[[-6.00,-3.70,+0.71,+1.77],
[+0.66,-0.87,-0.58,-3.59]] ans = -6.00, -3.59

[+3.24,-3.45,+4.56,-1.60,-5.71,-0.24] ans = +3.24, -0.24

[[-3.94,+5.20,+2.35,+5.75,-0.79],
[-4.05,+5.20,+2.35,-0.01,+4.14]] ans = -3.94, +4.14

[+4.82,+4.32,+5.87,+7.12,+4.03,+3.56] ans = +4.82, +3.56

[+0.16,-0.91,-5.30,-1.21,+0.92] ans = +0.16, +0.92

[[+5.65,-5.93,+3.35,+1.85],
[+2.87,-2.70,+1.75,+2.44],
[-0.40,-2.24,+1.45,-0.68]] ans = +5.65, -0.68

[-0.86,+2.57,-2.35,+6.03] ans = -0.86, +6.03

[-0.63,+0.42,-5.30,-0.41,+0.06] ans = -0.63, +0.06
---
[+6.12,+3.98,-0.09,+1.31,-3.02,+1.52,-4.07] -> +6.12
[+1.60,+3.09,-6.73,-4.71,+2.61,-4.96] -> +1.60
[-1.12,+0.00,+1.64,-2.63,-4.56,+5.56,-2.87] -> -1.12
[+1.62,-6.44,+0.66,-4.42,-1.21,+1.81] -> +1.62
[-0.95,+1.22,+5.93,+2.02,-4.67,-3.37] -> -0.95
[-2.79,-5.85,+6.85,-4.32,-1.42,-0.75,-0.97] -> -2.79
---
[[5 5 4 5 5 6 5 4 3 5 7 5 4 5 5 3]
 [4 7 4 5 4 1 5 5 4 5 5 4 4 2 5 5]
 [4 4 7 6 3 4 4 4 2 4 3 4 5 4 5 5]
 [5 6 2 3 8 4 3 6 5 8 5 5 5 2 3 5]
 [5 4 4 4 7 4 3 6 6 5 4 5 6 4 3 6]
 [4 3 5 3 5 4 4 5 3 4 2 4 6 3 4 4]
 [4 4 7 5 3 4 4 4 2 4 4 4 5 4 5 5]
 [4 4 3 4 4 4 5 5 7 5 3 3 3 3 3 4]
 [4 5 5 5 3 3 5 4 3 5 4 4 3 3 6 3]
 [4 6 4 5 4 3 6 5 5 5 5 4 3 4 4 5]] value 5

[[3933 5254 7778 4170 9320 6604 4873 5490 5625 6595 5315]
 [3831 5143 8176 4308 9590 6550 4973 5365 5519 6426 5702]
 [3667 5059 8556 4384 9649 5599 4895 5246 5276 5908 3688]
 [3702 4935 7165 4630 9382 5323 5005 5191 4868 5652 4130]
 [4666 4685 9662 5350 9424 4607 5558 4704 4902 4900 6306]
 [6623 5151 3498 5064 2220 4315 5197 5011 5542 5161 3887]
 [6454 5479 3899 4477 2530 5144 4963 5353 6079 5964 3512]
 [3895 5029 6391 4582 8791 4999 4941 5268 4857 5621 3325]] value 5702

[[5314 4573 5667 5248 4881 5300 4204 5047 4698 6090 5707 5407]
 [5219 4435 5866 5065 5033 4757 5302 5799 4315 6114 5447 5022]
 [4844 4601 5349 5479 5158 6036 3951 4970 5300 6454 5504 4994]
 [5744 4526 5487 5369 4856 4946 4877 5391 4932 6024 5434 5168]
 [5134 6238 6202 5430 5564 4902 4917 4789 4697 2364 5372 4962]
 [5353 4456 5432 5341 4924 5226 4644 5095 5096 7980 5621 5024]
 [5069 6163 6176 4859 5651 5681 4531 4735 4556 6973 5693 5046]
 [4753 6132 6249 5442 5531 5247 4216 4568 4571 5047 5518 5250]
 [4193 5655 5950 5308 5597 5730 4268 4798 4720 5341 5511 5186]
 [5569 5526 6116 4829 5230 4554 5509 4992 4447 4437 5816 4977]] value 5022

[[ 86  87  79  72  66  42  40  65  44  49  57  88  76]
 [137 129 128 125 121 123 122 114 122 124 125 117 127]
 [ 68  85  80  75  72  79  83  77  89  93  95  96 101]
 [133 120 114 110 107 116 119 118 131 140 150 168 171]
 [115 104 101  98  95 107 108  98 114 120 126 124 139]
 [120 111 112 117 126 133 140 161 152 158 162 175 167]
 [203 208 196 184 173 147 144 159 148 151 155 163 159]
 [135 130 132 134 135 131 129 125 127 126 126 115 124]
 [ 92  89  82  75  70  65  67  71  77  85  92  97 108]
 [113 106 105 106 106 115 115 102 112 110 107  98  98]
 [139 129 125 123 121 123 124 122 129 133 137 134 143]] value 127

[[-10 -15   3 -17   1   1  -7 -27 -14 -10   7 -14 -15  -4]
 [-15  -9   4   1 -11 -19  19  19 -28  15   2 -10   7 -24]
 [  2   9  -8   5  -3   2 -27  19 -31 -33  -5  10   2 -23]
 [  0  -4   4   1  -2  -5 -26 -11   9 -12   8  -3   0   6]
 [-15  -3  -6   8 -11 -19  19  14  -9  11   2   4  13 -13]
 [  1   2  14   2   6   2  17   1 -17  13   4 -14   4  -6]
 [  3 -18 -16  10   3   6  -1  34  -5   7  16  12 -28   3]
 [ -6   0   2  11  -4 -12  22 -14  31  29   7  -6  13  16]
 [  5  -1   2 -19  -2  12  -4 -28 -22  -8   0   1  -7 -12]] value -24

[[3912 4786 4426 6446 5000 4646 7187 7177 9219]
 [7736 4310 4890 5963 4768 3164 6488 8230 6649]
 [6888 7988 5237 5280 6820 4326 7371 6585 7353]
 [5371 4504 4455 6209 5227 3967 7351 7132 8198]
 [8226 5499 5030 5233 6871 5248 7380 7079 7551]
 [7581 8018 6574 4236 5020 6021 8852 7088 7804]
 [7208 5833 5325 5338 5410 5121 7439 7168 7886]] value 6649

[[ 42  41  13 -15   0   1 -37 -31]
 [ 47  40  14 -15   0   0 -37 -31]
 [ 31  -8 -40 -13   5 -41  21   2]
 [ -4  -2  -3   0  -2  -1  -3  -2]
 [ -4  -2  -3   0  -2  -2  -4  -1]
 [-24  17 -23 -31 -21  -7   8 -25]
 [ -4  -2  -3   0  -2  -2  -3  -1]
 [ -3  -2  -3   0  -2  -2  -4  -1]
 [  9   9   1  -5  -1   0 -17 -14]] value -31

[[ -19 -123  295 -319  387  149  498  280 -304  103  -34   54  -45  250]
 [-177 -128  142 -237  399   45  530 -175 -230  -61 -139  296 -171  -98]
 [-353   47 -423  155 -443  -80 -474 -205  497  122 -111  -40   19 -422]
 [ 190 -179 -367   88 -309  -25 -434  -54  176 -232  127   28   48  570]
 [-563 -515  -60  135 -193  314 -368  -63  -51 -329   25 -294 -106 -809]
 [-324   43 -172   16 -227 -171 -185 -143   91  -49  -73 -205 -161 -315]
 [-270   82  195  -55  198  -38  -64   79 -224   28  -72  -51 -183  145]] value -98
---
array([[-460,  286,  -96, -491,  917, -964],
       [-114, -188,  161,  399, -659,  142],
       [ 461, -286,   44,  189, -169,  310]]) -> -460, 310

array([[78, 60, 26, 90, 23],
       [41, 75, 90, 50, 49],
       [41, 59, 11, 91, 92]]) -> 78, 92

array([115, 249,  61, 206, 120, 107, 215]) -> 115, 215

array([ 35, -12,  24,  27,  38, -46]) -> 35, -46

array([[150, 101, 232,  64],
       [ 83, 131,  49, 183]]) -> 150, 183

array([-37,  -1,  44,  -2]) -> -37, -2

array([218, 173,  33, 187]) -> 218, 187

array([[-17,  29, -26, -18],
       [  4,  40,  -8,   8],
       [ 33,  24, -21,  -9]]) -> -17, -9

array([225,  59, 202, 154, 140]) -> 225, 140
---
[-0.055  0.170 -0.151 -0.028] >> -0.151

[[-0.122  0.144  0.067  0.035  0.090]
 [-0.142 -0.087  0.220 -0.161  0.007]
 [-0.059  0.017  0.121 -0.063 -0.053]] >> 0.121

[ 0.4  1.1  0.6 -0.2  1.0 -1.0] >> 0.6

[-1.526  1.699 -1.648 -0.761 -0.461] >> -1.648

[-0.148 -0.170  0.064  0.093  0.134 -0.019  0.096] >> 0.064

[-0.05  0.01  0.18  0.08 -0.01 -0.12] >> 0.18
